Which row each row swaps with, under one turn or mirror
The rows were stretched afterwards, more along some directions than others.
Bota: [ 11.1   7.7   6.7  17.5 -17.0 -26.5   0.3 -15.5   9.4  -8.5   7.2   2.3
   3.4   8.8  26.7  -6.8  -5.0 -16.9   5.1   6.1   3.4 -13.7]
zif: [  5.6  -2.1  -1.4  23.7  -8.3 -17.7   0.0 -17.9   7.6   0.7  10.4 -10.2
 -17.5   9.5  25.6   1.2  -5.3 -14.7   3.5   1.1   1.6  -1.4]
kom: [-11.0   9.0  14.5  15.4 -12.8 -21.7   9.7 -20.6  -4.5  11.7  -1.3   1.3
   3.0  -3.0   4.8  -3.0  -8.3  -7.7   0.7  -9.8   4.2 -13.1]
tisaz: [  6.5   0.5  10.2  15.7 -23.1 -19.5   2.7 -23.8  13.3   9.6   7.7   9.0
  -4.5   9.0  16.6 -22.4   6.5 -17.4   6.7   9.8   6.5 -14.3]
Zifi: [ 15.0   0.2   3.9   4.3 -12.7 -20.5  -2.6 -34.0  12.2   0.5  18.9  -4.3
 -22.4  16.2  19.0  -4.8   7.5 -23.9   2.6  17.1   2.8  -4.0]
monav: [  0.1  -0.8   4.7   6.4 -10.4 -22.5  14.7 -26.5   4.1   4.2  -0.2   6.2
 -15.6  -1.2 -10.0   6.4  -7.0  -7.5 -16.3   5.6  -0.7   6.5]
folo: [ 20.8  -0.3   3.7  10.4  -9.6 -29.5  -5.4 -37.1   4.2 -14.3  -5.1   4.5
 -20.2   9.1  14.5 -19.6   2.9  -4.5  -4.2  10.6  -3.9  -1.7]
sar: [  0.6   9.4   4.5   2.1  -3.2 -24.8   8.8 -24.6  -0.7   1.4   5.7   2.7
 -17.0   1.4 -13.6  11.0  -4.6  -7.7 -10.3   3.7   1.9   5.7]
zuzo: [ -0.3  10.1   8.3  10.9  -8.2 -20.2   3.0 -22.1   7.4   1.4 -15.0 -15.4
  -5.7   3.2   7.1  -3.8 -10.4  -0.7  -9.6 -16.3  -2.0   3.5]
Nus: [ 11.7  14.0   4.9  19.8 -11.8 -24.8  -6.2 -14.3   7.7  -7.5   6.3  -8.9
  -0.6  14.4  29.1  -2.2  -8.2 -15.1   9.6  -1.1   0.0  -9.9]
Pimu: [ -6.8   2.2   8.5  10.2  -9.4 -19.1   4.5 -17.8  -0.1  10.1  -8.0   5.2
  -1.6   4.5  16.1 -12.4  -2.1  -7.1   2.6  -2.9   6.7  -9.5]
sof: [  7.9  15.0  23.9  15.1  -6.7 -31.4  -1.0 -31.6  -4.6  -8.3   5.0  -2.8
 -20.0   0.0  13.0   7.9  -5.6 -18.9  -9.1  -2.4  -5.7   0.3]
bom: [  9.0   7.4   4.8  13.2 -17.0 -35.8   2.9 -13.6   5.8 -12.4   5.6   5.3
   2.7   3.1  22.7  -4.7  -7.7 -19.5 -11.3   2.8   3.4  -9.2]
Gukil: [ -2.5  22.8  16.1  12.7  -5.5 -29.5   0.0 -11.1   1.8  -3.2   4.6 -21.4
  -0.7   8.9  17.6   3.5  -8.2 -13.4   2.9 -11.2  -0.9  -4.9]
linob: [ -9.9   7.1  12.6  16.0 -10.1 -20.0  12.9 -17.7  -6.0   8.7  -3.3   3.4
   3.7  -3.2   7.7  -7.7 -10.9  -1.7   1.7  -6.2   4.1 -12.5]
ris: [  8.0  10.8  17.1  11.4 -14.0 -30.1   0.5 -18.0  -5.5  -8.9  18.9   8.1
 -10.9  -3.7   9.2   4.6 -12.3 -21.7  -9.7   2.3  -4.1  -8.8]
renuz: [  7.3  14.0   2.8   4.0   4.5 -34.6  -2.6 -21.6  -0.7   1.0  17.9  -7.0
  -3.5   9.5   8.5 -20.8   5.0  -2.4   6.4   7.3  12.4 -13.9]
Lub: [ -2.5  23.3  15.7   8.4  -5.7 -27.5  -5.1 -17.7   3.4  -4.9  10.1 -27.0
  -2.1  15.9  22.5   2.7  -3.1 -16.3   5.9  -2.8   0.4  -7.5]
lem: [  4.0  12.5   9.9  10.0   0.5 -37.3  -2.0 -27.5  -2.0   2.1   8.8  -8.4
  -0.7   5.9  14.9 -22.0  -0.7  -2.8  -1.5  -4.8  12.1 -14.3]
Fes: [ 13.1  12.4  12.9   8.4 -12.3 -32.0   0.8 -17.0  -5.3 -10.6  19.3   5.6
 -11.7  -2.4   6.8   4.6 -13.7 -19.8 -12.5   6.3  -4.8  -6.4]
velo: [  8.3  -4.9   2.7   7.2  -7.7 -21.3  -2.2 -21.7   9.6   5.7  -9.3   6.3
 -16.8  15.7  20.8 -23.3   5.2  -7.4   0.1  -3.9   3.7  -5.0]
Fena: [  7.2   0.9   0.0  23.0  -8.9 -15.5   0.7 -18.0   8.4   0.7  11.0 -10.0
 -16.5  11.0  27.2  -0.7  -6.3 -13.1   5.3   0.8   0.8  -2.1]
karul: [ 16.3  -2.2   3.2  11.7  -8.9 -22.2  -3.4 -35.8   8.7  -7.7 -10.5   3.0
 -19.8   4.0   9.5 -21.0   4.8   0.8   0.7  13.5  -2.4  -0.9]
suf: [  8.9  -2.9   0.4  25.3  -7.3 -17.5   1.0 -15.8   4.1   1.1   5.6  -7.0
 -16.8   9.3  29.3  -3.5  -7.1 -10.7   5.2   0.3  -1.2  -0.7]
negif: [-13.7  11.0  10.0  20.0 -13.6 -19.2   7.5 -17.3  -1.5  13.3  -1.2  -7.1
   0.7  -3.2   3.1   4.5  -9.1  -9.0   4.0 -11.7   1.5  -5.7]
magoz: [  8.6  -0.5  -1.2  20.6  -4.3 -19.3  -4.5 -13.5   7.8   4.1   7.9 -10.4
 -18.9  12.7  28.9  -2.6  -1.5 -13.3   9.6  -0.6  -0.6  -0.8]
fefam: [ 12.9  14.0   0.0   2.5   6.7 -37.9  -9.1 -27.7  -3.0  -1.2  22.3  -3.4
 -20.9   9.6   0.2  -4.6   4.3 -11.5   1.4   7.9   6.9 -10.3]
kig: [ 13.1   4.8   9.8  30.7   1.4 -33.2  12.8 -17.6   4.5  -3.8  -1.3  11.7
  -5.5  -9.3   9.8  -3.3 -12.9  -5.1   3.2   9.6   1.3   4.1]
goron: [ 18.0   0.4   3.9  11.1  -7.2 -29.8  -6.9 -35.7   6.1 -13.7  -4.0   2.6
 -21.6  12.0  15.3 -19.2   2.6  -4.8  -3.6   9.8  -0.5  -3.4]
Vala: [  4.4   0.7  -7.9   7.2  -6.2 -20.5 -12.2 -14.7   9.9  -7.6   9.0 -12.8
 -19.2  15.9  19.5   6.3   1.4 -15.2  -8.5  -5.0   2.0   4.7]
fudab: [ -3.4  22.9  16.2  15.7  -5.6 -26.1   1.7 -14.9   3.6  -0.9   5.8 -20.6
  -4.2   8.4  16.3   6.8 -10.6 -13.2   1.5 -13.3  -0.1  -4.5]
pon: [ 12.2   9.7   7.5   1.8  -9.9 -31.5  -8.8 -22.4  -4.2 -23.4  12.3  -0.7
 -13.4  15.0  22.6  -3.0  -5.6 -14.8 -13.9   5.2  -0.6  -8.4]
tuge: [ -5.9  -7.7   6.9  14.0 -21.8 -17.3  16.5 -29.6  10.1  10.8 -11.0   8.3
  -8.2   1.5   3.6  -8.5  -4.6  -8.7  -8.4   5.6   3.7  -0.4]
Gimi: [-10.2   8.5  14.9  16.6 -11.1 -18.7  10.9 -21.3  -5.2  11.8  -1.2   6.2
   2.9  -2.2   5.8  -6.6  -7.5  -5.1   5.6  -6.4   5.5 -12.5]
gan: [  5.3  -4.4   7.0  14.1 -19.9 -18.3   4.3 -25.1  15.3  12.6   0.6  10.7
  -9.5   5.8  11.5 -22.2   7.5 -12.8   5.1  12.1   6.1 -11.7]
renog: [ 11.9  10.9  12.1   7.9 -10.0 -30.0   1.2 -16.8  -5.7 -12.1  19.8   9.2
 -12.5  -2.7   4.7   4.7 -11.0 -18.5 -13.2   5.3  -3.8  -8.2]
ruzod: [ 17.8   0.5   2.9   3.0  -7.2 -25.8  -9.0 -30.7   4.6 -16.8   1.4   0.9
 -19.0  14.2  19.0 -17.7   4.5  -3.8  -6.5  13.4  -1.7  -4.5]
Sufiz: [  2.4  22.0  15.5  16.5  -4.3 -27.5   2.5 -10.1  -0.7  -3.2   3.1 -17.3
  -1.7   3.0  14.6   1.7  -9.9  -9.3   2.7 -12.3  -4.3  -2.4]
zedun: [  9.2   6.7   9.5  23.2  -2.8 -29.9   7.9 -14.9   7.8  -7.2   7.5   6.2
   0.8  -1.9  15.6  -0.5  -8.3 -13.0   4.0   9.2   5.8   3.0]
Bevi: [  1.7   5.7   4.4   0.6  -5.6 -24.7   4.8 -25.5  -0.6   1.7   4.5   2.4
 -21.5   4.0  -9.8   9.5  -2.6  -9.7  -7.9   4.6  -0.4   6.3]
kiro: [-15.0  11.4  11.3  18.8  -9.7 -19.3   5.6 -19.6  -4.2  12.1   0.1  -7.0
  -2.9  -4.2   1.0   7.4  -9.1  -8.7   2.6 -10.2   0.6  -5.5]
Pude: [ 14.8   4.9   8.8  25.7  -4.0 -25.1  11.9 -26.6   7.7   1.1  -6.2  12.6
 -11.1 -10.6  -3.0  -7.9  -4.9  -2.7   9.5  16.5  -0.2   3.3]
leg: [  6.6   5.6  -1.4   2.4  -6.9 -26.7  -4.7 -11.0   0.7  -7.2  16.8  -2.1
 -19.2   3.6   5.0   3.8  -1.7 -17.6  -9.8  -2.8  -3.1   3.7]
sedo: [  8.5   7.4   4.4  18.3 -15.6 -29.5   4.1 -12.3  10.4  -7.6   6.9   3.0
   4.5  10.1  27.0  -7.2  -6.5 -15.4   2.7   6.2   5.4 -13.2]
nitaz: [ 12.6  16.9  23.5  12.6  -4.1 -30.2  -9.5 -22.8  -7.2  -5.6  10.4   4.3
 -18.9   3.9  14.9  -2.1   3.6 -20.5   4.0   0.4  -3.3  -7.8]
buvas: [ -1.3  23.8  17.2  14.9  -3.4 -26.8   0.6 -14.4   1.6  -2.5   2.4 -22.5
  -2.9   8.7  16.9   3.9 -11.1 -10.5   2.7 -13.3   0.1  -5.8]
Gefu: [ 11.4  10.2   7.0  16.7 -18.4 -32.5   2.2 -17.9   9.8  -9.4  10.7   3.7
   4.6   7.3  24.1  -7.2  -6.2 -18.1   1.4   6.2   4.8 -14.8]
niten: [ 20.2  -2.4   0.5   9.9  -7.0 -28.8  -6.3 -38.3   8.4 -12.0  -4.7   3.3
 -21.7   9.7  15.9 -19.5   3.9  -3.8  -3.1  13.5  -1.0  -2.5]
Dagit: [ -2.9  21.4  15.8  14.3  -7.2 -28.7   1.3 -15.3   3.0  -2.2   4.2 -24.1
  -3.1   5.9  18.2   6.6 -10.6 -15.3  -0.4  -7.7  -2.5  -5.0]
Vom: [  8.6   5.4   4.6   2.8 -13.6 -30.7   3.0 -11.4   0.1 -15.2   7.6   6.4
 -12.2  -4.1   5.8  -1.3  -6.1 -12.6 -18.1  -0.6  -2.5   1.0]
lerus: [ 14.6  12.6   2.4  20.0 -13.5 -24.2  -2.7 -15.8  12.2  -6.0   7.9  -7.8
  -0.3  14.2  26.4  -3.3  -7.6 -14.9   8.2   4.9   1.6  -9.8]
lum: [  7.1  -1.4   4.7  30.7  -8.7 -18.1   7.2 -20.8   2.5   1.6   4.8  -6.3
 -17.1   5.1  25.9   6.6 -13.7 -12.8  -0.6   1.9  -3.2   2.9]
falen: [  4.0  -2.8   8.2  17.3 -19.0 -20.0  -0.7 -24.0  11.7  10.0   2.5   9.2
  -9.9   8.5  16.4 -20.3   8.7 -17.0   6.9  11.2   4.3  -9.0]
Zag: [ 17.8  -2.4   6.6   9.4 -18.0 -27.0   2.9 -31.2  10.2   5.0  17.0   6.8
 -19.5   0.7   8.5  -7.6   3.7 -26.1   1.1  16.9  -0.5  -6.7]
moza: [ 13.1   3.5   6.1  15.3  -8.4 -23.2  -4.1 -17.5  11.0   2.8 -11.7  -0.8
 -16.9   9.5  20.6 -19.3   0.4  -5.3   2.0  -6.8  -1.5   0.2]
Misuz: [  2.3   4.3   2.4   2.9  -6.7 -24.0   9.0 -25.5  -0.2   0.1   7.4   3.2
 -20.4   1.1 -12.8   7.7  -6.6  -7.8 -11.5   6.3   1.6   5.1]
pak: [  5.8   8.6   0.2   1.3  -0.9 -28.3   2.9 -23.6   0.0  -0.9  12.4  -0.5
 -22.7   6.0 -10.9  15.4  -5.3 -12.9 -13.5   2.8   0.6   4.5]
vab: [  7.0   0.3   0.4  25.3  -5.6 -14.8  -0.6 -14.3   5.6   2.2   9.1 -10.2
 -18.1  13.7  31.6   3.6  -5.8 -15.4   6.6   3.0   0.0  -0.5]

zuzo swaps with Vala
zedun swaps with lem
Gimi swaps with Gefu
sedo swaps with linob
niten swaps with sar
Nus swaps with negif
bom swaps with Pimu
Zifi swaps with sof
fudab swaps with Fena
Lub swaps with lum
ris swaps with tisaz
zif swaps with buvas

